One turn moves every row onto another: examples first, then more rows asked:
q465: +1.37 +2.33 -1.07 -0.78 +1.65 -1.77 -0.85 -2.60 +1.05 -0.88 +0.58 -2.65 -0.24 +1.35 -0.97 +1.25 -1.23 -0.55 -1.01 +1.55 -0.09 +0.77 -0.20 +2.39 -1.64 -1.02 +1.96 -0.59 -2.13 +0.30 +1.13
q611: +2.01 -2.63 -1.25 +0.53 -0.44 +0.28 +1.08 +0.82 +0.42 -0.54 -0.60 -0.65 +2.46 -0.31 -2.40 +0.16 +2.09 -1.29 -1.23 -0.19 -0.07 +0.87 +3.12 -0.54 +0.38 +1.03 +0.50 -2.83 +0.24 +1.29 +0.69
q549: -0.81 +0.37 -0.01 +1.77 -1.27 +2.37 +2.86 +2.67 -1.12 +0.70 -0.60 -0.43 +1.26 -0.13 -2.71 -2.56 +1.64 -0.97 -0.05 -1.21 +2.20 -0.77 +0.65 -1.13 +0.94 +1.28 -0.54 -1.75 +0.28 -0.50 +0.03
q777: +1.02 +2.24 -2.02 +0.01 +3.69 -0.86 -2.02 -2.24 +0.06 +0.86 +0.49 -1.38 -1.79 +1.29 -0.59 -0.55 -1.59 +0.22 +0.09 +1.00 +0.73 -1.80 -1.32 +3.01 -1.09 +0.17 -1.41 +2.05 +0.23 -1.21 +0.26
q511: -2.46 -1.58 +2.82 +0.15 -2.14 +0.12 -0.81 +1.68 -0.68 -0.07 +0.89 +2.43 -2.03 +1.77 -0.80 +1.04 +0.00 -1.47 +1.24 +0.88 +1.64 -1.61 +0.46 -0.78 -0.33 -0.52 -0.20 -0.88 +3.08 -1.08 -2.22
q432: +1.31 -1.88 -3.03 +0.87 +1.47 +1.05 +0.60 +2.33 +0.02 +0.09 +0.35 -0.30 +1.92 -0.98 -1.45 -1.82 +2.49 -0.24 -1.33 +0.21 +0.16 -3.16 +0.86 +0.06 +0.28 +1.33 -2.71 -0.57 +2.47 -0.50 -0.81
q94: +1.82 -0.45 -0.48 -0.62 -2.16 +0.45 +0.02 -0.49 -0.52 +0.31 +1.52 +1.00 +1.24 +1.02 +0.86 -1.57 +0.66 +0.40 +1.22 -0.22 -2.79 +0.96 +1.01 -4.46 +0.96 +0.19 +0.21 -2.79 +1.13 +0.35 +0.06
q126: -2.28 +0.08 +3.00 -1.24 -0.78 +1.26 -0.50 +1.36 +0.75 -2.69 +0.50 +1.43 +2.49 -1.38 -0.30 +1.41 +0.60 -0.77 -1.71 +0.12 -2.08 +0.56 +2.07 +1.87 +0.19 -1.71 +0.99 -0.68 +1.70 -1.94 +1.69
q356: -2.86 -1.33 +0.21 -0.46 -0.55 -0.74 -2.26 -0.78 +0.41 -1.30 -1.91 +1.53 +1.22 -2.30 +1.03 -0.95 -0.61 +2.78 -0.81 -0.33 -0.54 -1.02 +1.09 -0.34 -0.76 +0.88 -2.91 +0.42 +1.02 +0.03 -2.41
q702: -0.06 +0.15 +1.32 -0.37 +0.96 -1.78 -0.52 -0.76 +1.32 -1.07 +0.71 -0.90 -2.53 +1.71 -0.39 +3.92 -2.73 -2.01 +0.05 +2.70 +0.21 +0.16 +0.04 +1.26 -0.58 -1.58 +1.84 +1.19 -0.43 +0.27 -0.93
q339: +0.09 +1.22 +0.07 -0.36 -1.53 +2.25 +1.12 +0.70 -1.64 -0.39 +1.86 +1.34 +1.73 +0.01 +0.93 -3.20 +1.22 +0.73 +0.34 -0.85 -2.53 -0.02 -1.03 -3.88 +1.50 +0.07 -0.21 -0.70 +0.79 -1.10 +0.55
q196: -0.95 +2.19 +0.32 -0.60 +3.02 -0.05 -0.68 -0.33 +1.36 -1.46 +0.12 -0.98 -0.62 -0.79 +0.46 +1.77 -2.76 -0.38 -0.87 +1.56 -1.36 -1.22 -0.35 +3.60 +0.23 -1.24 -0.86 +3.86 +0.29 -1.94 +0.47
q555: -2.57 +1.57 +1.22 +0.65 +0.90 -0.59 +0.24 -1.41 -0.19 -0.58 -1.49 -0.50 -2.59 -0.04 +0.27 +0.62 -3.34 +0.49 +0.19 +0.19 +1.49 +0.16 -1.29 +0.44 -0.03 +0.00 -0.05 +3.54 -2.15 +0.20 -1.63
q85: +2.34 -0.82 -0.78 -0.80 -0.06 +1.53 -0.42 +0.63 -1.26 +0.41 +2.82 +1.74 +1.06 +1.00 +0.98 -1.78 +1.54 -0.14 +0.78 +0.07 -3.63 -0.79 +0.07 -2.87 +1.40 +0.06 -1.17 -0.67 +3.36 -1.39 +0.73
q680: -0.89 +3.08 +0.62 +0.64 +1.42 +0.24 +0.48 -1.31 -1.54 +0.25 +0.76 -1.23 -2.57 +2.33 -1.74 -0.78 -0.60 -1.25 -0.21 -0.04 +2.39 +0.29 -2.44 +1.78 -0.89 -0.72 +1.74 +1.69 -1.94 -0.84 +0.67

q94 turns into -> q85
q356 turns into -> q511
q680 turns into -> q465
Now these:
q432 turns into -> q549
q555 turns into -> q702

